A: rows in several groups, each row roughly a mix of its group's directions (some rows in no group):
A (126 x 13):
[[  1   2  -9 -22  -1   1 -18  -9   1   8 -29  -6   8]
 [ -9  18   8  -4  18 -17  21 -13  -2 -10   1  -9  -4]
 [ 12  13  -4   9 -24  -2 -14  -4   5  -2  25   1   7]
 [ 11   5 -11 -13   0   3  -2 -20   1  21 -11 -22   7]
 [  8   2   6  26  -3 -25  -2  14   7   3  -8  13   2]
 [ 15 -16  11 -10  22  -1   9   8  -9 -10  -6  -3 -20]
 [ -4   0  21  -6 -22  -8 -17  14  -3   8   0  19   6]
 [-18 -11   0   8  -2   2   8  -4   2 -22  27   8  -9]
 [ 12   7  10  10  24   1   9 -17   4  -4  -3 -20 -12]
 [-16  13  -3   8  19  18 -20  -8  -8  -9 -10   3   8]
 [  1   6 -13 -10  11  18  -8  -8  -7 -17 -17  19   7]
 [ 14 -12   6  11 -19  -6  22   9  -1  13   8  16  -7]
 [  0 -16   1 -21  -7  12  -6  10   4 -17   3 -24   1]
 [-11 -13  -3  -7  -4 -13  28  18 -13   9   5   3   0]
 [-11  -9  -1  19  -3 -22 -19   6  11  -4 -15  -1 -10]
 [ 18  18 -11   1   4   1  11  -1  27  13 -10   5   3]
 [  2   6  -6  12  26   8  15  -1   6 -16  -2 -13  17]
 [  1  13 -19   0  -7 -14  17  -6 -19   1 -18  14  -2]
 [-15  19 -22   1   0  -7   3   4   1  18  14  -5  16]
 [ 10 -17 -13  15   1  18  19   1   6   4  20  -6  -1]
 [ 27  12   6  -2  12   3  13   8   9  -9  -6  22   2]
 [  5   4 -18  19 -27  -7  14 -10   9   7   1  -2  -4]
 [ -2  13 -20 -11  -5   7 -20 -23   7  -7   8  -8   4]
 [ 11 -13   5 -16   3  25  -8  -8  14 -10  12  -9  -8]
 [ 22  -3 -10  22   3   6   2   5  -8   4  26  -5   1]
 [ 12   4   0   0   7   1  29  16   3  -1   7  -9 -23]
 [  1   3 -18  -6  16 -10 -12  -3 -28   9  -9  -7  10]
 [ -1 -15   4  20   1   5   4  -9   2 -11  24  11  18]
 [-11   2  -4  13  -9  24  13  -8  -2 -19  16  -5  12]
 [ 14 -14   4 -11  -1  -8 -15  -8  27  -2   0 -13 -12]
 [-15   4  -2  -7   3  11  -1 -17 -13 -11 -29  -6   5]
 [-21 -10  -2 -21 -14  -6 -15 -15  -9  12  -3  -3  -4]
 [-12  -3   5  -8  18  27 -17  10  -4 -11  -3   0  12]
 [-12 -21   7   5   3 -10 -10   1  18  -3  -5  -3 -26]
 [  3  -3   5   9  -5 -25   7 -16  22  12   5  12 -10]
 [ -4  18  -3  -4  18  -5   8  10 -12 -26 -10  -3  12]
 [-15  10   6   9  -5   7 -19 -19  12  12 -18 -10  -1]
 [ -9 -19  23  -3  -6  -4  11 -16 -17  11   1  -7 -10]
 [ 21  17 -15   0  -7   5  -3  16  -6  15 -12  -8  14]
 [ -7 -13  -4   3  29  -4  -3  -4  21 -15  -4 -11   0]
 [  5   1 -15 -26  -9   7   3   2  10   9 -17 -13 -15]
 [ 14  20 -22  -2   2  -6 -11  19  -9  -7  -8   5  10]
 [-12  -7  22   7 -11   5  -1   9  11  -2   1   5 -29]
 [ 26 -13  19   0 -10   4   7  -2 -16 -12   2  12  -7]
 [  8   2 -29   1  -3  10  19  10  11  -9   7   4  15]
 [  6 -12  19  11  12  -5  -8  28  -7 -10  -4   6  -7]
 [ -7  -9  -6   5   3  -3  -8   6  25 -12  27   5 -11]
 [  7  21 -21  14  11  -4   4   1  -6   2   1  -3  25]
 [ 19  -3  -4  11  26   0  17  -4  -7 -10   9  -4  15]
 [ -6 -18 -10   9   6  18  16  -8  -4  16  -3  21   1]
 [  6   7   3   3   1  -7  15  -4 -20  14 -29   8  -4]
 [  7 -10  -4  -1   1   2   4  21 -15 -12 -18   3 -25]
 [ -6  -1   3 -24  -2  -1 -16  -3 -13  13 -26  -4  -8]
 [ 12  -1  30 -10   5 -13  20  -2   3  -8   8   6   7]
 [ 16  13  -1  24   2  -3   7 -14  10 -14   5  20  -3]
 [-14   0 -19   3 -17   9 -12   5 -21  -1   0 -19   7]
 [  6  -2  -1  -5  14 -14  -8  23   2 -11  17  20 -10]
 [-10   9  18  18  14  -6   2 -23  -5  11   4 -14  -2]
 [  0  11  23 -15 -18  -9   1  13  12  -2  -9  15   5]
 [ 25  -5  -8   4 -12  -5   6   3  23 -15  14  -6   2]
 [ -1  -2  -9  -3  -6  -2 -16   4  15  29   4 -22   0]
 [ 15  10 -18  12 -16  -5   1 -12  20 -13   0  13   2]
 [ -6 -10  14 -26  11   5   7 -24  -2  -1  -1   3 -11]
 [  9   2   1  10  10  -8 -26  18  21  -6  -8   3   4]
 [  4  12 -20   0   9  18 -11 -24   7 -11  -7  -3  10]
 [ -2  -5   3  15  -9 -15   3  11 -13 -16  23  17   0]
 [ 14  -2  14  20  18  -5  23   0   1   3 -15   5  -1]
 [ 15  12   6  13 -11 -17 -13 -11   3   8 -18  -6 -14]
 [  1  14   7  -9  -8 -19   6  24 -18  12   7  10   2]
 [ -2  14  15  -8   1 -20 -10  -3  21  -1 -12  18  -1]
 [ -6   7   0  -1  14   2 -14  26 -17   6 -13  -9  13]
 [ 14 -14  25   5   2  15 -12  14  16   1   5  -7   0]
 [ -2  11 -12  10 -20 -14  19 -15 -10  13   5   5   8]
 [ -1  -5 -12  14  -2   6  17  27   4   1  -5  -5 -22]
 [ -2  -3  27 -10  17 -15  10 -20  -3  -7  -1  -5  -1]
 [-16  17 -12 -12   6 -15 -13   3 -15   2 -20   1   4]
 [-15   9  -1  -3 -15   3 -26  -2   6   6 -18  -3 -17]
 [  1  14   1  -5 -11 -14  18   8  -3   8  15  10  25]
 [  0 -15  10   7 -16 -26  -7  -4 -20   7  -7   2 -10]
 [-12   2 -23 -19   6   0   8  -3  -4  13 -20  -6  13]
 [ -6 -11  -6  22   5  -8  -1 -11   8  21 -12 -19  -7]
 [-35  12   0   4  -3  -3   9  -4   2  16 -10  -4  -7]
 [ -5  15  -2  20  -9 -30   7   1  -8   5  -3 -10  -7]
 [-10 -10   0   6  19 -12   8  -3  -1  15 -22 -20  -4]
 [  2   7  14  -3   2  20 -13 -17  13   0  25   2   3]
 [ -1   2   0 -24   9  29   1 -12   4   0   9 -11   7]
 [-13 -12 -27  15   6   5  -2  -7   3  10  -9 -18   5]
 [-19  -4 -25   0  14   1 -15  -8 -13  -2 -15  -3   4]
 [-13  -6  -4   8  21   1 -14 -15 -18  12 -14 -12  -3]
 [ -6  -8  -1   2 -16  14  25 -17  -7  -4  20  -3  -5]
 [ 13   7   4  15  11  16   9   7  10 -19  14  -3  17]
 [ -8 -10  -3   0 -13 -19 -19 -24   7   0 -12  -2  -9]
 [ -2   6 -12 -23 -23  -4  -3 -18  -2  12  14   6  -6]
 [ -8  13  12   5   5 -11  12 -24   2   8   7  -5  24]
 [ 10   0  -3  -4 -22  17 -12  -7  19  18  -7 -12  -3]
 [ -7  -8  12 -25  12   8 -18 -11 -11 -10  12  -1   5]
 [  8 -14  -6  16  -1  24   1  17  10  -9  11  -4  15]
 [-14   3   8  -5  12  -7 -28  -9   6  -5   8   0  21]
 [ 10  16   0  16 -13 -11   9 -15   0   7 -18   7  18]
 [  1 -14   6   8  11   3 -22 -25  -1 -13  -2   1  15]
 [ 23 -21   8  13  -2   6   3   4  21  10  -3 -11  -3]
 [-15   0  -9  15 -12  10  -8 -11   3   6  26  16  -2]
 [-11   1   1  21   5 -13 -11  21  -5 -13 -21   4   1]
 [-13 -13  -9   0  15   6   2  -5   2  19 -12 -27   6]
 [  6  -9 -12  -8 -14  22   1  -4  25   7 -11  -9  -7]
 [ -8   7 -15  -4   7  21  -2  -4   8 -24 -22  -3   0]
 [ 15   8   9 -26  12  16   9  -7 -13   4 -13   1   6]
 [  3  22  19   0   2  25  -5  -3 -14   6   3  -3  14]
 [ -2  -7 -26   0  -3  23   8  -7   4   7   9 -12  17]
 [ -2  13   4 -13 -11   5 -28  -8 -12  10 -16  -7  -4]
 [ 11  23  19   2   4  -6  11  11   3  19 -15  -6   0]
 [  1   2 -10  18  10   6   4  16   3 -25   6   4 -20]
 [-23  21  -1   5  -2  -5  -6  -4 -27   7  -5  10  -2]
 [  4  -4   4 -18  21   0   4  11   6   8  20 -14 -17]
 [  6  10  12   4  -9 -24  -5  -8   0  -5  -2  21 -20]
 [ 15   9   9   4 -10  -9 -19   8 -13   6  13  -7 -23]
 [  7   6  20  -1  20   4  13  -1   7   5   3 -27  10]
 [ 25   3  13   2  -5 -10 -13  -5  10   2 -21 -11 -10]
 [ -8  -3  12  26  -5 -20  18  10  -9  12  -4   4  -1]
 [-23   9  13   3  26   1   5  -7 -13  11  -8  -9   3]
 [ 25  13  19   5 -12  10  10  -5  -8  14  -6  11   1]
 [ -4  -1   2 -18   6  -4  -5  -5   7  17  34  -3   4]
 [ -7   4 -19  24  -3  -8  -4  16  20 -10  -3   3  -6]
 [ 11   2   2  -2 -12  -6   9  -4  -3  26  -9 -28   2]
 [  2  16   4 -17  -2  -4   9 -24  20  -2 -11 -15   3]
 [  8   3   0 -15  17 -10  16 -25  -1  -7   3 -18   3]]

which group is each row in? (one row of each group first):
[ 15   1 -28 -14  -7   2  13  -6  -4 -10 -16   7   7] : C
[-28 -11   3   5   2 -10 -15  -3 -12 -20  -6   1  -5] : B
[ 21  -1   2 -11  -7   5  28  -1  17   2  12 -11  -3] : R

[ 10 -12   9 -19  15  15 -10  20  -2  -2  13  -5 -11] : B
[ 11  10 -19 -17 -25   4  -6  17   9   3  -4   2  -4] : R
[  5  15 -17  10  10   3  -1  -3  13 -31  -4  -2  -1] : R
[ 19   7 -19   5   7   2  14  13   5 -19   6   7  16] : R
[  0  12  -8  18   1  -3  10 -12  -9  17  23 -16   2] : R
[  1   6 -10   4 -11  24   6   1 -19 -10 -18 -13  11] : B
[-28  -7   1   5   3   1 -20   8  -4   2  13 -18   9] : B
[-18 -15   5  24   7  15  13  -3  10  -6   8   2 -12] : R
[ -3  -6   2  -2  -3  27  13 -12   1   0 -22 -18  -7] : B
[ -3  11   2  10   4   4   5  -6 -22  20 -27  -3   2] : C
[ 13   9 -18  -4 -10  -4 -15  13  -1 -23   8  13   9] : R
